Each named move below is a turn or a mirror, shown by a few rows before and after it. Which moves, in which order, take the first row of each later pair to the second? The first pair is answered.
neru:
2.27	-1.89	-0.01	-1.65	0.28	-0.61	-0.42	-2.36	0.48	-1.00	3.41	1.52	-2.10	0.84	-1.82	0.22  ->  -0.69	-0.96	0.88	-1.21	0.60	0.69	-2.95	-1.16	-0.49	1.20	3.26	0.07	-3.60	0.85	-0.89	0.29
-1.41	-0.78	0.73	0.63	2.56	0.00	-1.89	-0.31	0.40	0.28	0.49	-0.33	-0.47	0.01	-0.63	0.21  ->  0.50	-1.46	0.16	0.14	2.37	-0.74	-0.28	-1.03	0.89	-1.20	0.66	0.73	0.52	0.09	-1.28	0.10
1.08	0.55	0.52	-0.16	1.05	0.72	0.52	-0.15	1.43	-0.87	-0.39	0.34	0.48	-0.19	-0.57	0.39  ->  -0.29	0.93	1.06	0.01	1.27	1.47	-0.47	0.63	1.02	0.11	-0.51	-0.30	-0.14	0.00	-0.22	0.42
1.67	-1.26	-0.50	0.09	-0.94	-0.91	0.83	0.16	2.34	-1.35	-1.27	1.11	0.61	-0.97	-0.80	-0.15  ->  -1.67	-0.07	0.56	0.83	-0.52	0.45	-1.98	1.57	1.48	1.21	-1.35	-0.52	-1.10	-0.91	0.41	-0.04
pov:
0.77	0.99	-0.27	-0.16	-0.10	-0.18	0.58	0.36	-0.63	0.44	-1.06	2.02	-0.66	-0.39	-0.04	1.71  ->  0.71	1.56	0.51	0.33	0.62	-0.33	-0.62	0.45	0.49	0.19	-1.28	1.74	-0.25	-0.95	0.24	0.83
0.89	0.02	0.07	-0.17	0.35	1.18	3.73	-0.74	1.64	0.07	-0.81	-2.20	2.40	-0.01	0.25	-2.04  ->  0.09	-2.59	-2.76	-1.18	-1.56	-0.65	1.22	0.35	-3.00	0.29	-0.03	1.66	-0.39	1.51	-0.51	0.38
1.18	-0.56	-0.48	-0.63	-0.05	-1.12	-0.35	-0.69	0.09	-0.37	0.31	-0.31	0.60	-0.14	-0.23	-0.83  ->  1.31	-0.62	-0.40	-0.59	-0.12	-1.04	0.01	-0.91	0.00	-0.37	-0.11	-0.28	0.77	-0.29	-0.31	-0.94
zut:
0.54	-0.46	0.75	-0.55	0.64	-0.79	-1.72	-0.39	-0.68	0.22	-0.40	0.01	2.35	-0.51	1.64	-3.41  ->  1.00	-2.71	-0.30	-1.45	-0.12	-1.68	0.09	-1.10	-2.82	-0.05	0.19	0.23	1.66	-0.17	0.76	-1.47
-1.30	-0.67	1.40	-0.20	1.42	-0.96	-0.51	-0.47	-1.12	1.42	1.30	-1.11	-2.72	-0.52	-1.23	3.99  ->  -0.17	1.67	0.10	0.39	0.50	1.66	1.62	-0.63	0.42	0.32	0.95	1.01	-1.89	-0.53	-1.38	4.90
-0.10	0.46	1.48	1.21	3.32	-1.96	-1.13	-2.41	1.49	0.41	0.33	-1.61	0.36	-1.66	-0.50	-0.24  ->  0.58	-1.31	0.10	0.16	2.25	-2.39	1.13	-3.09	-0.28	0.09	0.76	-0.99	-0.17	-0.94	-1.68	1.92
-1.51	0.33	-1.27	1.12	0.17	0.98	-1.45	2.08	1.25	1.75	-0.91	1.87	0.85	0.50	2.15	-1.50  ->  -2.02	-2.58	-1.14	-0.02	0.46	-1.01	-1.87	1.63	-0.76	2.40	-0.22	0.48	0.02	0.67	1.50	-0.82
buvu:
0.15	2.27	1.21	-0.07	0.50	2.13	1.91	-0.65	0.12	-0.99	-0.22	-0.10	1.35	-0.40	2.89	-1.07  ->  0.17	2.31	0.71	-0.09	0.07	2.34	2.25	-0.73	-0.29	-0.99	0.07	0.62	1.41	-0.22	2.73	-0.71
0.53	-0.33	2.00	-0.04	2.47	-2.50	-0.01	-2.39	1.88	-1.08	0.81	-2.33	-0.01	-2.07	0.18	0.49  ->  1.38	-0.40	-1.73	-0.64	-0.46	-1.09	2.43	-1.98	-0.14	-1.99	0.82	2.19	-0.52	-0.67	-0.60	3.22
0.70	-1.86	-0.68	-0.06	-0.43	-0.61	-2.39	0.41	-1.46	0.17	0.04	0.65	-1.84	0.90	0.23	-1.46  ->  1.22	-1.88	0.58	-0.08	0.70	-1.35	-2.45	-0.43	-0.11	-0.44	0.25	-0.53	-1.58	-0.07	0.17	-1.67
0.06	2.80	-0.24	0.85	-0.98	4.15	3.68	1.15	0.81	0.77	-1.23	-0.69	2.20	0.55	0.74	-0.41  ->  -0.44	2.84	0.62	0.94	-0.58	3.85	2.89	1.41	1.03	1.29	-1.20	-1.81	2.17	0.40	0.97	-1.36
Then:
Each pair is two moves apart.
-2.06	1.94	-1.46	-0.97	1.17	2.08	-1.62	1.23	-0.07	1.92	-0.64	0.76	0.40	0.35	-0.69	-0.09  ->  -0.19	2.03	-0.77	-1.09	2.58	1.06	0.24	-1.09	2.19	-0.25	0.11	0.39	0.46	-1.18	-1.61	1.14 -> buvu then buvu
-3.33	2.07	1.98	0.38	0.89	2.80	-1.88	-0.12	-0.65	2.24	0.78	-4.56	-2.83	-0.71	1.40	1.47  ->  -0.61	2.16	-1.03	-0.33	-0.60	3.18	2.32	-2.12	-0.64	-1.08	1.63	-0.29	-3.11	-0.58	-0.40	5.54 -> buvu then buvu
0.15	1.18	-2.35	0.26	-2.21	0.77	-2.07	2.25	-0.46	0.61	-1.67	3.55	0.63	1.66	1.28	-2.17  ->  1.35	2.30	-1.01	0.79	-1.30	1.40	-0.24	1.61	2.05	0.00	-1.99	2.03	2.57	0.79	1.53	-3.36 -> neru then pov
1.00	1.66	0.23	0.65	-1.46	1.89	1.17	-0.69	2.37	-1.56	-1.07	0.19	2.64	-0.53	0.13	-1.93  ->  0.41	-3.63	0.14	-1.23	-1.30	-1.86	0.86	-1.53	-1.57	-0.55	0.37	-1.93	0.88	-0.07	-1.10	-0.25 -> zut then zut
-1.74	-1.51	-0.01	-0.84	-1.18	1.82	3.88	0.05	-2.60	3.37	0.46	-1.93	-0.68	0.86	0.00	1.73  ->  -1.76	-1.08	-1.82	-0.64	-1.55	0.62	-0.17	0.38	-3.06	1.61	0.94	3.34	-2.64	1.12	-0.46	2.86 -> pov then zut
1.00	-4.55	-1.36	-2.38	-1.15	-2.99	-0.14	-0.08	-2.08	-0.19	-1.58	-0.51	0.77	0.38	-1.87	-1.62  ->  2.08	-3.81	-1.93	-2.34	-1.08	-2.78	0.93	-1.03	-1.00	-1.84	-1.20	0.84	1.05	-0.10	-2.52	-0.45 -> pov then zut
-0.11	-2.84	-1.50	1.01	-1.81	-0.47	1.81	-1.25	-3.32	2.22	-2.75	-1.49	-0.72	1.69	0.43	-0.47  ->  1.25	-2.71	0.33	0.96	0.22	-2.00	2.47	-3.60	-0.79	0.64	-2.18	-3.17	-0.46	-0.07	-0.12	-0.29 -> buvu then buvu
-1.72	0.45	0.34	0.61	0.03	2.43	0.84	-0.09	-1.11	1.64	-0.01	-1.66	-1.26	0.23	0.22	1.68  ->  -2.23	0.62	-0.17	0.80	0.00	1.95	-0.90	0.45	-1.35	1.47	0.00	-0.22	-1.97	0.44	0.32	1.61 -> zut then pov
-0.32	1.67	-1.16	-0.26	-1.60	2.11	2.62	-0.03	-0.21	0.53	0.03	-0.05	-0.63	0.98	0.01	2.07  ->  0.88	0.87	-1.95	-0.43	-1.37	-0.37	-0.17	-0.20	-0.03	-1.47	0.27	3.11	-0.82	1.04	-0.68	1.38 -> pov then neru
-0.83	-0.53	-1.13	-0.42	-2.53	1.15	2.55	2.74	-3.03	1.23	0.32	1.05	0.66	3.10	0.69	-3.08  ->  -0.95	1.64	1.08	0.66	-0.61	1.69	1.58	2.45	0.47	0.95	-0.30	-0.64	1.92	1.81	1.40	-5.44 -> pov then pov
1.84	-0.20	-0.09	-0.74	-0.81	0.14	3.07	-0.71	0.72	-0.99	-0.49	-0.05	1.98	0.14	-0.02	-1.15  ->  -1.52	-0.61	-0.70	-0.58	-1.18	-0.28	-2.21	1.14	-2.11	1.06	0.05	1.22	-1.19	1.04	0.41	-0.07 -> pov then neru
1.35	-0.15	1.15	-0.73	1.51	-0.47	2.88	-3.00	2.70	-2.17	0.82	-1.31	0.95	-1.52	-1.00	2.08  ->  -2.73	-0.05	-0.66	-0.17	-1.89	1.79	-0.96	2.55	-2.58	3.11	-0.61	-0.27	0.46	1.78	1.29	-0.68 -> buvu then buvu
0.56	0.84	-0.38	0.42	0.50	-2.03	0.49	-0.36	0.16	-1.19	-0.61	1.87	0.83	-0.41	0.87	-0.74  ->  0.32	0.58	-0.48	0.46	0.55	-2.28	0.12	-0.39	-0.32	-0.94	-0.32	1.99	0.57	-0.05	0.66	-0.62 -> zut then buvu
1.31	1.81	-0.39	-0.28	-1.43	3.20	1.36	-0.58	-0.24	-0.49	0.03	1.04	-1.81	-1.85	-0.79	2.23  ->  -0.47	-0.74	1.87	-0.95	0.37	0.17	-2.64	-0.23	-1.65	1.20	0.49	-2.03	-2.62	-2.12	-0.33	0.12 -> zut then zut
-0.28	-0.10	2.98	0.37	2.49	0.11	0.69	-1.48	1.78	0.14	0.62	-2.04	0.96	-1.92	-0.15	-0.27  ->  -1.49	-2.38	0.36	-0.82	-0.65	0.46	1.77	0.09	-3.26	1.97	0.85	-0.38	-0.23	0.18	-0.47	1.66 -> pov then buvu
-0.33	-0.36	-0.44	0.32	-0.25	0.55	-0.12	0.55	-0.22	0.26	-0.31	0.73	0.15	0.00	-0.34	0.42  ->  -0.15	-0.50	0.54	0.36	0.69	-0.04	-0.27	-0.17	0.70	0.05	-0.23	-0.18	0.43	-0.48	-0.36	-0.01 -> buvu then buvu
-1.59	-1.07	-1.43	-0.27	-0.71	-0.25	-0.26	-0.39	-2.33	0.83	0.64	-1.72	-1.62	-0.53	0.45	2.65  ->  -1.10	-1.74	-2.02	-0.38	-1.50	-0.51	-0.19	0.55	-3.03	0.99	0.14	-1.34	-0.68	0.27	0.67	1.05 -> neru then buvu
0.60	-2.51	-0.52	-0.21	-0.09	-0.39	1.95	1.18	-2.21	0.13	0.04	-0.37	0.50	0.41	-0.09	-1.06  ->  0.10	-2.26	0.51	0.12	0.68	-0.41	0.92	1.40	-1.87	0.80	-0.14	-1.82	0.35	0.13	0.32	-1.76 -> buvu then neru
-1.12	2.78	-0.54	0.83	-1.73	4.11	0.33	1.52	-2.27	3.70	-0.89	-0.60	0.04	1.31	1.85	1.15  ->  -1.99	0.85	-0.16	0.34	-1.17	1.67	-2.69	1.66	-3.79	4.06	-0.25	-0.63	-1.31	1.42	1.52	1.05 -> pov then zut
-0.15	-0.25	1.71	-0.26	2.48	-1.99	-2.84	-1.19	-0.17	0.00	-0.01	-1.70	-0.31	-0.92	0.68	-2.69  ->  -0.04	-2.70	-1.37	-1.63	-0.50	-1.59	0.20	-0.91	-4.13	0.34	0.56	0.43	-1.20	0.74	-0.33	0.55 -> zut then buvu
-1.55	-0.78	-0.70	0.11	-1.33	1.51	-0.50	0.83	-1.08	0.19	1.05	1.93	0.07	1.57	0.31	0.60  ->  -0.82	0.59	1.36	0.80	0.95	0.98	-1.30	-0.52	2.44	-1.33	1.07	0.69	0.72	-0.22	0.38	-0.50 -> pov then buvu
-2.11	0.32	1.32	-2.11	1.58	-2.98	-3.03	-1.46	1.59	-1.97	0.49	-0.72	-0.80	-3.39	-0.09	1.36  ->  -0.62	2.04	0.62	-1.73	1.19	-1.44	-1.15	-1.87	3.36	-3.33	0.20	0.78	-0.06	-3.47	-0.17	1.97 -> buvu then pov
-1.16	-1.84	-0.82	-0.59	-1.21	-1.74	-1.89	1.09	-2.79	1.29	0.02	0.57	-1.01	0.82	0.09	-0.76  ->  0.80	-2.40	0.74	-0.71	0.73	-3.65	-0.78	-0.94	-0.12	-0.69	0.41	-1.08	-0.02	-0.56	-0.47	-1.38 -> buvu then neru
0.26	1.16	-2.53	0.57	-1.66	1.70	1.21	1.17	-0.49	-0.47	-0.65	1.16	0.97	0.85	-0.57	-1.31  ->  0.89	0.53	-1.31	0.61	-0.62	0.60	0.89	0.89	0.44	-0.76	-0.79	-0.42	2.22	0.35	-0.12	-3.18 -> buvu then neru
1.45	0.92	-0.34	0.24	0.42	0.24	-0.49	-0.46	1.50	-1.69	-0.63	1.01	1.17	-0.28	0.12	-1.56  ->  1.81	-0.64	-0.54	-0.56	0.55	-1.33	-0.30	-1.19	0.38	-2.05	-0.02	0.98	0.51	-0.20	-0.73	-0.44 -> zut then buvu
0.06	-1.95	-0.10	-0.67	-0.18	-2.31	-0.24	0.57	0.36	-0.64	0.37	-0.75	1.49	0.24	-0.53	-1.89  ->  0.31	-2.07	-1.27	-1.00	-1.13	-1.81	0.54	0.94	-0.43	-0.73	0.27	0.70	1.23	0.75	-0.83	-1.16 -> buvu then buvu
1.61	1.43	-0.70	0.83	-0.62	-0.19	-0.43	1.10	3.23	-1.59	-0.09	2.94	0.35	-1.76	-0.38	0.24  ->  -0.71	-0.46	0.09	0.58	-0.39	-1.65	-3.84	2.75	0.71	0.86	-0.07	1.14	-0.50	-0.84	0.44	-1.49 -> buvu then zut
-3.20	0.57	0.75	-0.89	0.73	0.34	-1.19	-0.71	-0.99	-1.40	1.11	0.05	-2.45	-0.95	-1.29	3.31  ->  -2.42	1.84	0.31	-0.66	0.45	1.42	0.50	-1.01	0.30	-2.42	0.90	0.86	-1.68	-1.14	-1.32	3.61 -> pov then buvu
0.16	0.32	-0.21	0.28	0.57	-0.90	0.12	1.12	0.82	-0.14	-1.14	0.02	1.45	0.34	0.24	-1.76  ->  0.11	0.17	-0.45	0.30	0.14	-0.50	1.12	1.41	0.17	0.22	-1.30	-0.03	1.67	0.67	0.21	-1.36 -> pov then zut
0.63	-0.79	0.82	-1.54	-0.13	1.24	1.79	-1.72	-1.50	0.56	0.52	-0.23	0.96	0.45	0.14	0.53  ->  0.20	0.68	0.76	-0.77	-0.54	2.41	1.50	-0.80	-1.14	0.97	-0.13	0.34	1.59	0.62	1.00	-0.50 -> buvu then zut
0.90	-1.27	0.30	-0.30	2.05	-4.17	-3.94	-1.52	0.87	-1.54	0.81	1.79	-0.21	-1.30	-0.70	-0.40  ->  2.38	1.21	0.85	0.45	2.20	-1.81	-0.51	-2.19	3.95	-1.96	0.07	0.64	1.97	-1.96	-0.38	-1.26 -> buvu then pov
0.02	-2.99	1.68	0.16	0.89	-2.96	-1.20	-0.45	-0.95	0.08	-0.56	-0.72	1.38	0.69	0.07	-3.30  ->  1.50	-2.43	0.01	-0.25	-0.59	-0.85	4.07	-1.37	-1.05	-0.52	-0.67	0.02	2.37	0.83	-0.68	-1.14 -> pov then zut
0.30	-2.52	-0.38	0.38	-0.81	-3.48	-1.01	0.01	-1.88	1.12	1.39	-0.08	-1.40	0.97	-0.52	-1.14  ->  2.09	-0.79	-1.75	0.77	-1.35	-1.58	2.73	-1.03	-0.24	-0.72	1.32	2.13	-0.67	0.68	-1.18	0.79 -> buvu then zut
-2.16	1.19	0.95	0.86	-0.03	2.12	-1.30	0.77	-0.91	1.08	0.31	-1.59	-1.78	-0.45	0.72	2.10  ->  -1.26	0.39	1.54	0.23	0.97	0.92	-0.05	-0.84	-0.19	-0.07	0.82	-2.45	-2.07	-1.21	-0.25	3.11 -> buvu then zut
0.02	0.45	-0.19	1.43	0.52	0.52	1.33	-0.27	-1.69	1.26	0.27	-1.60	0.32	0.55	0.55	0.29  ->  -0.23	0.35	-0.94	1.37	0.12	0.12	-0.47	0.19	-2.42	1.03	0.48	0.21	-0.60	0.88	0.45	0.61 -> zut then pov
-0.55	1.77	-1.36	1.03	-0.06	1.46	-0.89	-1.25	1.07	-0.88	1.34	1.44	-2.77	-0.60	-0.15	3.05  ->  1.82	0.61	-2.47	0.40	-1.03	0.20	0.85	-1.24	0.86	-2.23	0.96	2.88	-0.84	0.24	-0.67	1.64 -> buvu then neru
-0.35	-0.40	0.00	0.12	-0.06	-0.83	-0.62	-1.49	-0.17	-0.14	0.33	0.96	0.51	-1.03	-0.29	0.45  ->  -0.83	0.02	0.63	0.23	0.23	-0.24	-0.90	-1.10	0.41	0.62	0.24	-0.02	0.53	-1.25	0.08	0.28 -> pov then neru
-0.27	1.34	1.28	0.82	1.13	1.31	-0.15	0.43	2.11	1.39	-0.58	-1.41	1.09	0.27	0.78	-2.41  ->  0.87	-1.63	-0.92	-0.78	-0.60	0.47	3.77	-0.93	-0.82	0.72	0.45	-0.20	0.05	0.94	-0.90	1.17 -> zut then zut
